Rotation paths and how fast each direction turns (degrees per step)
Each turn is a multiple of 5 degrees from 10 to 175, or 0.
Each row of a path follows its step; steps can be skipped.

step 8: [-27 -33   3  -7   1  18   4  -7 -38 -17  -4  42   8   1   6  37 -10   6
  -5 -30  25  -8   3  14   3 -64  12   4  18  22   6  19   4  32 -36   5
   7  26 -24  19  -1 -24 -21  36  48   4 -11  -4 -22  47 -23 -19  -2  29
  16   6  -2  10   1]
step 22: [  9  -5  -3  -4  15  -5 -23  37   6 -17   1  19 -45  24 -10 -22 -10   5
  33  31 -28   4  31   4  13   7  42  71   6  -7  -8  20  -5 -27   0  -4
  -7   7 -42 -19  -1  16 -27   8   8 -41   0  11  24  -6  -1  10 -10   7
  27  -4   7  43  35]
step 23: [-37  -2  13 -15   5 -19 -28  30 -12   7 -17 -12  -7  36 -31   1   3   6
 -41 -41  20 -32 -14  -7  -6  -8  51 -16   1 -13   8   2  18  51  -7 -28
   6  21  -1  23   5  10  12   8   4  21  11 -17  21  -1  12   8 -11  20
  42 -35  36 -44   9]
step 30: [-36   5 -29  -1  45  -4  18   1  57  26   4  12   0  -4  -2  -2 -14   7
 -23 -17  -9  20 -16  -5  23  25 -26  -8  10  15   0  46  20 -24 -25  20
 -13  13   2   8 -17   4  -9 -31   2  16 -44   1  -1   2  -7 -35 -19   4
 -28 -45  37   4 -41]
step 33: [ -8  35  15   2  10 -10 -13   6 -11  23 -24  25  30 -22  12 -11 -18  24
  -6  19  -8  18  19 -18   7 -11  45 -31 -41 -32   9 -28   1 -22 -25   2
 -19  40  39  -7  15  -4  17 -26  21 -47  36 -23  -2  13 -27   2 -34  17
   3  23   2  22  -2]
step 35: [-26  41 -28   6   4 -58 -29 -18  24 -15  -3  20  -1   8   3   8 -18 -22
   9  -4   9 -27  17  -8 -31  -6   4   5 -21 -14   4   9 -19   4 -24  -3
  -4  33 -34  21 -19 -16  10  29  13  11  -8   8   6  52 -11  33  -7  14
  16  12  13  38  59]
step 36: [ 16   3 -16  37   2  10 -34 -10 -24  20  -1 -16  29  31 -31 -10 -33  24
   0 -22 -21  14  25  35  10 -15 -27  22  -4 -37  -9 -34  -1  28   5  -2
  -3  21  23   4  -5  -2 -30 -21  -9  16 -19 -17  10  -3  49  15   9 -26
  17 -49  33 -25   0]
step 37: [  5  -7  36  -7 -35 -40   8   4 -14 -38 -13  19 -11 -29  -4  26 -25  43
 -10  -6  -7 -55  29  46  17  33  -9   9 -18  13 -13   8  -2  -8 -19  13
 -23   1 -21  14 -12  32 -21  -2   3  -8  23  12  20   4 -29  -6  -6 -25
   9  19  36  32 -14]
step 44: [-25 -27  32 -25   1  23 -10  -5  -4  -4   8  -8   4 -35  14 -36   7   5
 -28  20  23  14 -52 -11  -5 -18  11  36  12  20 -67 -44  -3 -23  -7  -6
  -6 -15  21  -4 -38 -11   4  14 -11  -1  -5 -16 -14   9  27  -4 -30 -21
   0  39  23  18 -12]
[ -6   0  -4   8  -3  -3  10   5   3  -5  -3  -1  -4   3   4   8  -1   4
   3  11   1  11  10  -3   6  -6   4  -7   4  -1   2  -1 -10  -9  -4   1
  -1  -5   6  -4   2  11  -5   5  -2   3   9  -2  -3   4  -1  -4   1  -8
   5   2   9  -4  -6]
90
[  4  -3   1  -4   6   1  -1   5 -11   7   6  -1   7   8  -1   2   6   7
   0   0  -1   5  -7  11   2   7  -5  -9  11  -3  -4   7  -1  -9   4   2
  -5  -4  -4  -8   1  -3  -2  -1   9   2   6   5  -3   6   3   5   3   6
   3   3   7  -2   8]
155
[ -9 -11   8  -7   2   5   7   2  -2  -4  -5  -3  -4   5   5   0   2  -3
   4  -2   9   3  -7  -4  -6  -5   2   2   6   4   2   6  14  -2   3  -4
   1 -10  -4   4   0  -4  -5   4   4 -12   1  -6   3  -2   6  -2  -2  -7
  11  -6  -2   0  -2]
20
[  7   7  -2   2  11  -8   0  -8   2  -3   0  -5  -2   4  -5  -1  -9   8
   4   1  -4   2  -3  -3   1  -3   7  -3   2  -6  -6   7   3   3   4 -10
   6   5  -2   3   5  -1 -15  14   7   3  -8   1   6   1   1  -3  -1   0
   0   8  -5  -2  -2]
55
[  1  -4   3   0   4   1  -5   6   5  -6  11   7  -4 -11   8   5  -2   5
   2  -2  -1   9  -1  -5 -10   3  -2  -5  -1   4  -8   1   4   9  -8   3
   2   5  -2  -4  -1 -10  -3   3   2   1   8  -7   0   4  -9   6  -4  -5
  -2   6   9   9   2]
160
[  8  -7   3   2  -7   1   1  -4  -4  -1  -1   3  -4  -4  -1  -8   5  14
   7   3 -10   1   2   6  -7   6   8  -4   3   1  -2 -11   6  -9   2   3
   1  -3  -8   8   2   9   7  -2   3   2  -5 -14  -2   2  -2  -2   2  -1
  -1   2  -3   2  -7]
65
[  0  -5   1   2   0   4   0   5   4  -5  -7   3   3 -10   2   1   2   6
   6   6 -12  -7  -5   0   4  -1  -5   4   3   1 -16  -4  -5   1  -4  -9
  -1 -10   5  -3   1  -2  -3   1  -3   1   1   8   3  -8   8   7   2  -7
  -1  -5  -9  -1   7]
145

step 3: [ 20   7   8  -6  17 -34  -7 -49   9  -7 -15  13  19 -10   3  -6 -14   5
  -8   7 -10  -1  -7  32  -8  14 -10  32  12  -9  48 -35  11  16  33 -13
  23  25  -7  -7   1  25   0 -11   0   0 -25 -38  12   0 -42  -7  60  -8
  16  21 -18 -23  23]
step 4: [ -2   9 -16  21 -10  -6 -20  14  28 -42  -5 -17 -39  22 -21   7  20 -39
  13  28  -3  27  21  27  11   5 -26   1 -32 -36  -5  28  -5 -11 -14  -6
 -13  10  21  16   0  45   1  14  31 -20  15  28  -3  46  -9   4  13   5
 -36  13   7  -2  25]
step 7: [ 32  22 -19 -27  -3  -3 -13 -12   2  -2  15 -20 -29  11  44  10 -48 -25
   7 -16  25  24   9 -30  -4  -1   6  15 -15  -4 -15  19  -4 -35  35 -33
 -38  24  11 -31  -4   3   1  43  -4  -5 -29  15 -12   5 -20  27 -10 -20
  18   3 -25  10 -12]
step 8: [ 15 -21  15  34  -7  18  16  24   7   4  27 -16 -45 -15 -25  -1  14  51
 -22  -4  -5   1  10  -7 -24  -4 -21   6 -10  19  26 -12 -10  14  10 -50
  28   2 -21   3   0   9  -5  16  19 -60 -18 -35  18 -14  -7  -3  34   8
  20  17 -18  -9   3]
step 9: [-10   2   8  -2  -3 -10  25   1  11  24   3 -51  -4  17  -5 -16   1  11
  -7  33 -28   3   5  60  16  26  -6  -9  30  10 -14  19  -1 -30 -16  30
   7   1 -17   3  23   2  26 -23   1   5 -12  24 -28  44  12  15  21  53
 -16  27 -13  -8  10]
step 22: [ 11  18   8   6  -7 -24 -19  -4  15 -21  -6 -27   3  -6  31 -17 -19  23
   4   5 -18  30  11  13   0  11  -8 -15 -55 -46 -36   5  16 -20   8  20
 -21   3  -3   6  54  30   6  -4  43   3  -2 -12 -24  24  21   3 -25  11
   2   7 -10  40  24]
step 24: [ -8  -8  19  20   6  19   4 -29  33   2 -18 -12 -21 -23 -11   6   5   1
  14  59  -9 -14  31  15   5  20  31  34  49  -4 -22 -20 -12 -20  -7   2
  11  16  12 -19  14  11   9  13 -17  27 -29  24  21  -6 -53  -7  21  -7
  19 -25  -8 -26   0]
step 30: [-14   6 -29 -46   1 -32  -2   0   3  -6  29 -20  -7  12  -3 -17  17 -17
  -4  31  -3   2   8 -10  16  -7 -21  21  -3  -2 -17 -56  11 -44  -9  -9
  -7  15  10 -22  20  18 -18  -5  31  -9  -4  14 -30  31   8  31  30  -4
 -18  28   1  19  54]
step 34: [  6  12 -18  20 -16 -19  12  -6  13  -1  17  -3 -41   0   9   8  27  37
  18  24  48   6  32  -9   7  -8  19   1  11  -1  -7   8  45  13   8 -24
  17  13 -22 -15  50   8  61  18  -8 -13 -33 -33  14 -19  -4 -10  19 -10
  -1   9   1   2 -18]
[  7  -3   6   3  -9  -3   5  -1   5  -1   0   4 -10  -5  -3  -3  -7  -1
   2   2  -7  -1   0   1   4  -7   5   0  -5  -1  -5  -6 -11   2  -2  17
  -8   5 -14  11  -6  -2   2  -2  -2  -1   7   3  -3   2   2  -2   3   1
  -2   1   5  -2  -9]
80
[ -1   3  -2   3  -3   2   5   5   3  -4   3  -2  -1   8   2 -12  -3   0
   3  -3  -1  -9   8  -5   2   6 -10  -2  -6   2   3  -7   6   3   7   3
   1   8  10   2  -7   0  -1  -4  -9   1   9  -2   0 -15  -1  12  -4   1
   4   6  -5  -4  -3]
140
[  0  -3   8   4  -2  -2   8  -3  -6   2   3   4   0   2   5  -5   1  -1
  -8  -9  -2   2   1   2   3   2  -9   1  -1   3  10  -9  -1   9 -13  -1
  -7   3   7  -3  -1  -1   6   3   3  10  -7   2  -4   5  10  -4   4  -1
 -12  -5  -9  -2   1]
40
[ -7   3  -2  -3   9   0  -6  -3   3   5   1  -3  -6   3   1  -2   2  -2
  -6  -3   3  11   7   5  -1  -6 -15   5  -2   3 -12  -1  -1  -6  11  10
  -5  -4   3  -2  -3  -7  -6   7  -8   1   4   1   1   5   3  -3  -2   5
  -6  -3  -1   8   3]
140
[ -5   0   7  -3 -13  -2   3  -1   7  -3  -5   0  -2   0   1   0  -4   0
  -2   2  12   7  -4  -4  -3  -5  -7   5 -10  -9   1  13   6   2  -3  -4
 -11  -5   3   2   0   1  13   1  -1  -9   0  -1   1  -3  -1  -2 -11  -4
  -1  -1  -1   0  -3]
120
[  0   2  -7   0  -7   4  -5   6   7   8  -2  -4  -1  10   5   7  -9   5
  -8  -3  -1  -2  10   0  -6  -7   4   5  11  -2   3   2  -3   1 -12  -1
   3  -4  -9  -2  -5  -5   1   2  -4   0   1 -10   3   3   5  10  -3   4
  -2   2  -7  -3  -1]
40
